In the data rows, the value 128 means zero.
Some points, each followed by its number:
np.array([162, 145, 088, 097, 103, 117, 129, 091, 165, 092, 111, 132, 104, 165, 090]) 0
np.array([128, 160, 142, 122, 143, 117, 099, 124, 115, 092, 145, 161, 112, 097, 090]) 1
np.array([149, 147, 150, 100, 124, 112, 114, 125, 103, 092, 119, 161, 090, 138, 146]) 2
np.array([138, 152, 088, 112, 092, 143, 125, 165, 152, 108, 090, 090, 141, 093, 164]) 3
np.array([119, 134, 104, 159, 163, 120, 109, 157, 110, 101, 101, 157, 113, 160, 135]) 4
np.array([115, 160, 132, 099, 164, 134, 093, 128, 108, 158, 154, 131, 141, 152, 090]) 5
np.array([088, 088, 121, 143, 154, 160, 161, 140, 151, 165, 090, 088, 138, 166, 121]) 6
np.array([133, 160, 138, 157, 135, 122, 120, 091, 105, 112, 164, 161, 102, 105, 092]) 7
np.array([140, 086, 147, 145, 090, 090, 092, 091, 165, 120, 090, 116, 164, 100, 164]) 8
np.array([088, 086, 122, 110, 139, 164, 166, 107, 131, 165, 091, 116, 164, 166, 135]) 9
np.array([097, 110, 139, 155, 121, 156, 152, 126, 137, 135, 110, 103, 125, 154, 153]) 10
np.array([134, 086, 162, 090, 164, 090, 166, 091, 165, 140, 164, 088, 133, 166, 090]) 11
np.array([088, 160, 088, 164, 090, 090, 166, 165, 165, 130, 164, 088, 090, 166, 090]) 12
np.array([116, 138, 155, 115, 109, 096, 135, 137, 157, 108, 123, 148, 161, 097, 116]) 13
np.array([092, 097, 091, 136, 164, 164, 166, 103, 099, 165, 124, 095, 138, 166, 129]) 14
np.array([125, 160, 145, 109, 115, 111, 120, 153, 123, 099, 150, 161, 096, 131, 098]) 15
np.array([112, 139, 162, 113, 104, 123, 109, 137, 092, 125, 107, 106, 164, 127, 159]) 16
np.array([128, 100, 162, 119, 106, 124, 096, 135, 118, 104, 115, 156, 160, 102, 129]) 17
np.array([142, 146, 153, 124, 128, 104, 140, 138, 128, 116, 150, 124, 115, 116, 128]) 18
np.array([115, 125, 091, 164, 164, 164, 129, 165, 165, 138, 116, 107, 090, 140, 150]) 19
np.array([112, 086, 139, 147, 109, 099, 111, 118, 165, 153, 122, 150, 164, 114, 158]) 20
np.array([099, 160, 151, 094, 152, 154, 109, 124, 136, 155, 120, 141, 163, 096, 090]) 21
np.array([130, 149, 146, 121, 134, 115, 099, 121, 123, 093, 139, 154, 118, 109, 104]) 22
np.array([142, 108, 162, 127, 098, 107, 114, 110, 165, 103, 139, 161, 157, 131, 164]) 23
np.array([136, 160, 145, 118, 090, 103, 092, 159, 142, 102, 161, 148, 146, 117, 123]) 24
np.array([096, 136, 162, 090, 129, 150, 097, 111, 100, 165, 141, 161, 113, 157, 090]) 25
np.array([094, 086, 108, 128, 148, 164, 159, 117, 127, 158, 118, 088, 136, 166, 156]) 26
np.array([139, 160, 111, 114, 144, 099, 124, 103, 139, 144, 164, 161, 133, 134, 130]) 27
np.array([101, 104, 102, 113, 129, 103, 149, 161, 136, 113, 159, 115, 105, 116, 104]) 28
np.array([147, 097, 111, 129, 128, 104, 102, 165, 153, 092, 148, 161, 111, 092, 157]) 29
np.array([138, 146, 090, 125, 150, 093, 137, 131, 107, 153, 136, 142, 136, 144, 151]) 30
np.array([107, 103, 126, 132, 119, 121, 155, 153, 130, 100, 104, 098, 113, 146, 106]) 31
np.array([162, 131, 144, 111, 090, 148, 125, 142, 115, 092, 164, 122, 143, 113, 163]) 32
np.array([147, 101, 111, 095, 141, 109, 119, 165, 165, 108, 151, 110, 121, 121, 147]) 33
np.array([091, 105, 096, 107, 118, 118, 165, 156, 125, 130, 140, 114, 159, 161, 099]) 34
np.array([102, 086, 130, 137, 115, 164, 166, 165, 165, 138, 101, 126, 117, 153, 113]) 35
np.array([088, 089, 088, 158, 164, 139, 166, 157, 117, 152, 135, 088, 164, 165, 164]) 36
np.array([155, 155, 156, 126, 092, 122, 132, 109, 147, 099, 150, 153, 103, 110, 108]) 37
np.array([162, 160, 152, 134, 104, 097, 093, 122, 148, 128, 164, 153, 099, 092, 139]) 38
np.array([126, 090, 136, 164, 098, 131, 159, 094, 141, 094, 090, 118, 143, 162, 164]) 39
np.array([141, 122, 107, 154, 092, 111, 160, 100, 158, 112, 102, 160, 136, 126, 153]) 40
np.array([109, 102, 149, 158, 121, 097, 131, 110, 165, 121, 104, 137, 164, 107, 145]) 41
np.array([103, 116, 107, 151, 157, 151, 153, 142, 130, 155, 108, 124, 130, 152, 123]) 42
np.array([143, 139, 109, 114, 127, 114, 092, 121, 123, 108, 156, 161, 117, 099, 098]) 43
np.array([123, 159, 088, 164, 111, 124, 166, 132, 136, 149, 101, 113, 164, 125, 160]) 44
New points follow, each followed by the numbers of its five nearest points above by angle, seen from the average point of the numbered points, nearest first.
np.array([133, 104, 154, 125, 109, 118, 123, 121, 162, 112, 130, 147, 151, 132, 155]) 23 20 8 41 17
np.array([148, 101, 132, 150, 117, 128, 139, 153, 129, 114, 112, 095, 153, 132, 158]) 39 36 3 10 8
np.array([149, 118, 095, 164, 090, 116, 166, 091, 156, 113, 099, 161, 130, 133, 164]) 40 39 44 41 8
np.array([162, 151, 139, 090, 122, 101, 108, 099, 114, 141, 164, 137, 090, 092, 164]) 38 18 2 27 43
np.array([104, 110, 162, 130, 131, 120, 104, 141, 110, 140, 125, 117, 164, 092, 164]) 16 17 20 8 41
np.array([109, 109, 162, 126, 094, 120, 092, 126, 113, 129, 149, 148, 164, 119, 111]) 17 24 16 25 23
np.array([162, 160, 088, 116, 135, 118, 105, 101, 118, 092, 164, 161, 134, 125, 090]) 43 1 7 22 27
np.array([093, 094, 095, 108, 127, 104, 156, 163, 136, 117, 150, 105, 109, 126, 092]) 28 34 31 12 33
np.array([153, 160, 140, 115, 130, 094, 102, 115, 116, 135, 164, 161, 090, 107, 130]) 38 43 27 7 1
np.array([098, 142, 149, 105, 116, 137, 104, 135, 123, 152, 107, 126, 152, 121, 108]) 21 25 16 5 17
np.array([123, 100, 139, 129, 102, 128, 147, 104, 157, 101, 114, 104, 129, 144, 130]) 39 31 10 8 40
np.array([161, 160, 162, 108, 113, 114, 092, 165, 145, 156, 159, 156, 109, 107, 153]) 38 24 18 15 37
np.array([126, 146, 135, 159, 136, 131, 127, 103, 112, 126, 152, 149, 112, 118, 093]) 7 1 22 43 37
np.array([124, 143, 162, 117, 136, 164, 113, 111, 140, 155, 130, 134, 134, 092, 090]) 21 25 5 1 7
np.array([095, 089, 133, 128, 130, 135, 160, 158, 128, 114, 092, 091, 125, 156, 106]) 31 6 35 10 34
np.array([155, 133, 162, 101, 105, 149, 107, 144, 119, 116, 164, 125, 125, 109, 145]) 32 24 38 18 37
np.array([112, 132, 162, 107, 093, 122, 135, 153, 092, 149, 118, 134, 164, 118, 122]) 16 17 21 13 25
np.array([110, 147, 132, 103, 162, 140, 103, 135, 117, 158, 149, 123, 140, 155, 102]) 5 25 21 14 27
np.array([088, 090, 097, 155, 155, 164, 166, 091, 097, 165, 107, 115, 148, 159, 117]) 14 9 26 42 6
np.array([156, 160, 125, 135, 129, 111, 133, 107, 108, 095, 164, 147, 115, 116, 127]) 7 37 1 18 22
np.array([116, 125, 162, 160, 153, 155, 152, 105, 124, 127, 100, 132, 102, 157, 159]) 10 39 42 26 6
np.array([148, 088, 096, 164, 143, 090, 133, 091, 143, 132, 104, 104, 159, 166, 142]) 39 8 36 41 26
np.array([112, 129, 148, 113, 116, 131, 119, 138, 095, 133, 107, 104, 164, 134, 154]) 16 17 9 32 10
np.array([110, 139, 162, 132, 130, 101, 138, 142, 121, 165, 097, 120, 140, 114, 134]) 16 21 41 13 44
np.array([140, 101, 136, 126, 101, 128, 095, 098, 155, 134, 104, 140, 144, 108, 144]) 8 20 23 17 41
np.array([154, 160, 162, 123, 126, 097, 134, 132, 128, 110, 164, 131, 121, 104, 131]) 18 38 37 24 22
np.array([099, 160, 092, 164, 099, 098, 154, 160, 158, 126, 150, 102, 094, 162, 090]) 12 28 31 34 19
np.array([094, 095, 129, 133, 142, 151, 148, 140, 149, 163, 101, 102, 135, 152, 115]) 6 9 42 26 35
np.array([113, 132, 137, 122, 117, 153, 114, 149, 138, 165, 092, 122, 159, 129, 099]) 21 6 9 35 42
np.array([129, 160, 141, 106, 111, 109, 115, 165, 122, 092, 146, 161, 090, 133, 091]) 15 1 22 24 2
np.array([122, 109, 132, 153, 150, 113, 140, 120, 099, 134, 142, 122, 096, 162, 104]) 14 42 7 11 4
np.array([162, 155, 088, 115, 130, 121, 106, 113, 118, 099, 155, 158, 126, 122, 104]) 43 1 22 27 7
np.array([132, 146, 142, 156, 135, 134, 122, 102, 106, 116, 158, 159, 103, 119, 099]) 7 1 22 43 37
np.array([094, 095, 130, 107, 130, 161, 152, 110, 130, 163, 093, 116, 164, 156, 127]) 9 6 26 14 42
np.array([156, 102, 112, 092, 132, 111, 111, 157, 165, 111, 154, 117, 125, 114, 147]) 33 29 32 28 3
np.array([155, 111, 135, 119, 103, 098, 133, 128, 155, 095, 130, 132, 129, 149, 156]) 23 40 39 8 33
np.array([117, 136, 148, 109, 106, 122, 132, 155, 100, 138, 122, 135, 150, 114, 127]) 16 17 21 13 24
np.array([105, 150, 135, 110, 137, 164, 139, 142, 117, 165, 090, 090, 164, 109, 098]) 21 6 9 42 14
np.array([162, 153, 156, 125, 090, 122, 132, 112, 150, 098, 164, 151, 090, 114, 105]) 37 38 15 18 7
np.array([127, 086, 110, 097, 099, 158, 146, 151, 151, 098, 105, 117, 137, 108, 164]) 3 33 32 35 39
np.array([162, 086, 162, 164, 090, 137, 166, 165, 116, 165, 157, 101, 164, 092, 164]) 32 20 36 44 16
np.array([148, 146, 092, 102, 163, 117, 112, 120, 108, 139, 159, 116, 125, 155, 141]) 30 27 5 14 43
np.array([110, 134, 131, 119, 113, 164, 112, 145, 146, 165, 091, 121, 164, 136, 098]) 21 9 6 35 42
np.array([089, 138, 162, 098, 107, 143, 097, 136, 125, 165, 094, 124, 164, 128, 103]) 21 25 16 5 17
np.array([088, 160, 162, 090, 157, 156, 110, 114, 144, 165, 123, 145, 164, 092, 090]) 21 5 25 1 13
np.array([151, 160, 150, 112, 123, 116, 092, 163, 136, 151, 160, 153, 110, 109, 145]) 38 24 18 15 43
np.array([148, 099, 088, 150, 104, 102, 163, 111, 100, 159, 152, 154, 164, 156, 150]) 30 40 44 36 14
np.array([144, 160, 104, 155, 141, 125, 110, 135, 119, 116, 100, 157, 114, 147, 103]) 4 1 7 22 43
np.array([162, 160, 088, 119, 144, 158, 092, 124, 092, 112, 164, 161, 137, 102, 122]) 43 1 7 22 27
np.array([157, 104, 109, 092, 137, 102, 108, 165, 165, 112, 164, 111, 126, 110, 145]) 33 29 28 32 24
np.array([128, 160, 137, 118, 113, 097, 135, 134, 130, 138, 134, 161, 090, 132, 105]) 15 37 38 7 2
np.array([148, 135, 107, 104, 159, 122, 112, 154, 158, 120, 150, 088, 114, 119, 164]) 33 19 3 29 18
np.array([156, 135, 107, 145, 131, 126, 095, 118, 114, 126, 164, 112, 109, 103, 159]) 38 32 43 29 7
np.array([121, 160, 135, 107, 155, 133, 098, 127, 108, 147, 156, 134, 137, 143, 099]) 5 25 21 27 1
np.array([146, 125, 101, 118, 098, 163, 139, 152, 158, 115, 098, 099, 164, 103, 129]) 3 44 32 35 8
np.array([147, 134, 090, 116, 094, 164, 146, 165, 156, 109, 093, 091, 164, 104, 132]) 3 44 32 35 31
np.array([138, 160, 122, 135, 151, 139, 129, 131, 137, 146, 164, 161, 115, 115, 151]) 27 38 7 30 43
np.array([128, 140, 162, 113, 114, 090, 137, 153, 129, 092, 164, 138, 124, 092, 155]) 18 24 38 32 13
np.array([088, 107, 134, 164, 129, 162, 166, 122, 135, 145, 104, 096, 117, 165, 157]) 10 26 6 42 14
np.array([124, 144, 101, 164, 143, 120, 119, 165, 121, 115, 164, 133, 138, 136, 120]) 4 12 30 19 24
np.array([150, 125, 107, 154, 094, 120, 158, 100, 148, 118, 111, 161, 122, 139, 152]) 40 39 44 0 23
np.array([158, 146, 157, 119, 104, 129, 131, 119, 143, 105, 150, 143, 104, 119, 105]) 37 38 15 18 22
np.array([134, 142, 162, 129, 115, 122, 119, 137, 098, 159, 149, 161, 137, 093, 164]) 38 16 32 17 18
np.array([108, 117, 162, 164, 156, 164, 158, 103, 129, 134, 090, 125, 104, 166, 161]) 10 26 6 42 39
np.array([159, 146, 099, 090, 164, 113, 099, 165, 162, 112, 164, 088, 107, 109, 164]) 33 29 3 18 19
np.array([122, 148, 141, 112, 118, 119, 112, 153, 125, 106, 137, 161, 104, 130, 091]) 15 1 22 43 24
np.array([154, 114, 146, 140, 100, 132, 104, 160, 125, 106, 164, 118, 112, 166, 155]) 32 24 33 29 2
np.array([097, 117, 134, 158, 131, 155, 154, 121, 133, 136, 115, 101, 118, 156, 158]) 10 26 6 14 42
np.array([111, 146, 134, 139, 140, 147, 113, 107, 107, 165, 101, 138, 164, 104, 126]) 21 16 5 25 9
np.array([118, 160, 152, 164, 132, 120, 128, 091, 151, 110, 142, 148, 149, 100, 117]) 7 37 22 1 13
np.array([109, 150, 161, 129, 124, 127, 107, 165, 116, 165, 164, 092, 137, 127, 113]) 5 21 16 25 18
np.array([143, 149, 089, 115, 092, 135, 123, 154, 154, 116, 091, 095, 143, 096, 161]) 3 44 32 8 33
np.array([141, 131, 148, 137, 132, 157, 127, 147, 118, 124, 128, 135, 110, 112, 155]) 32 2 19 18 38
np.array([139, 158, 139, 122, 103, 103, 092, 165, 147, 092, 157, 111, 134, 117, 160]) 24 32 38 18 29
np.array([132, 091, 142, 130, 104, 136, 104, 094, 152, 138, 090, 129, 149, 120, 142]) 8 20 41 39 17
np.array([127, 151, 134, 124, 123, 099, 134, 132, 123, 139, 136, 155, 091, 139, 102]) 15 7 1 2 37
np.array([137, 138, 156, 117, 107, 114, 098, 132, 101, 122, 128, 161, 163, 101, 140]) 17 16 24 22 13
np.array([133, 126, 124, 131, 153, 104, 126, 135, 124, 122, 111, 156, 094, 140, 100]) 4 15 1 2 22
np.array([147, 098, 141, 150, 106, 139, 128, 096, 139, 097, 117, 135, 101, 152, 130]) 39 40 0 37 23
np.array([139, 116, 095, 152, 093, 115, 165, 105, 149, 115, 109, 154, 136, 139, 150]) 40 39 44 41 0
np.array([100, 127, 133, 151, 124, 152, 157, 130, 118, 133, 105, 102, 104, 162, 162]) 10 26 6 42 14
np.array([100, 154, 158, 094, 151, 144, 108, 114, 137, 152, 131, 144, 159, 095, 094]) 21 5 25 1 22
np.array([116, 086, 134, 138, 090, 134, 153, 100, 165, 095, 102, 094, 133, 152, 122]) 39 31 10 35 8
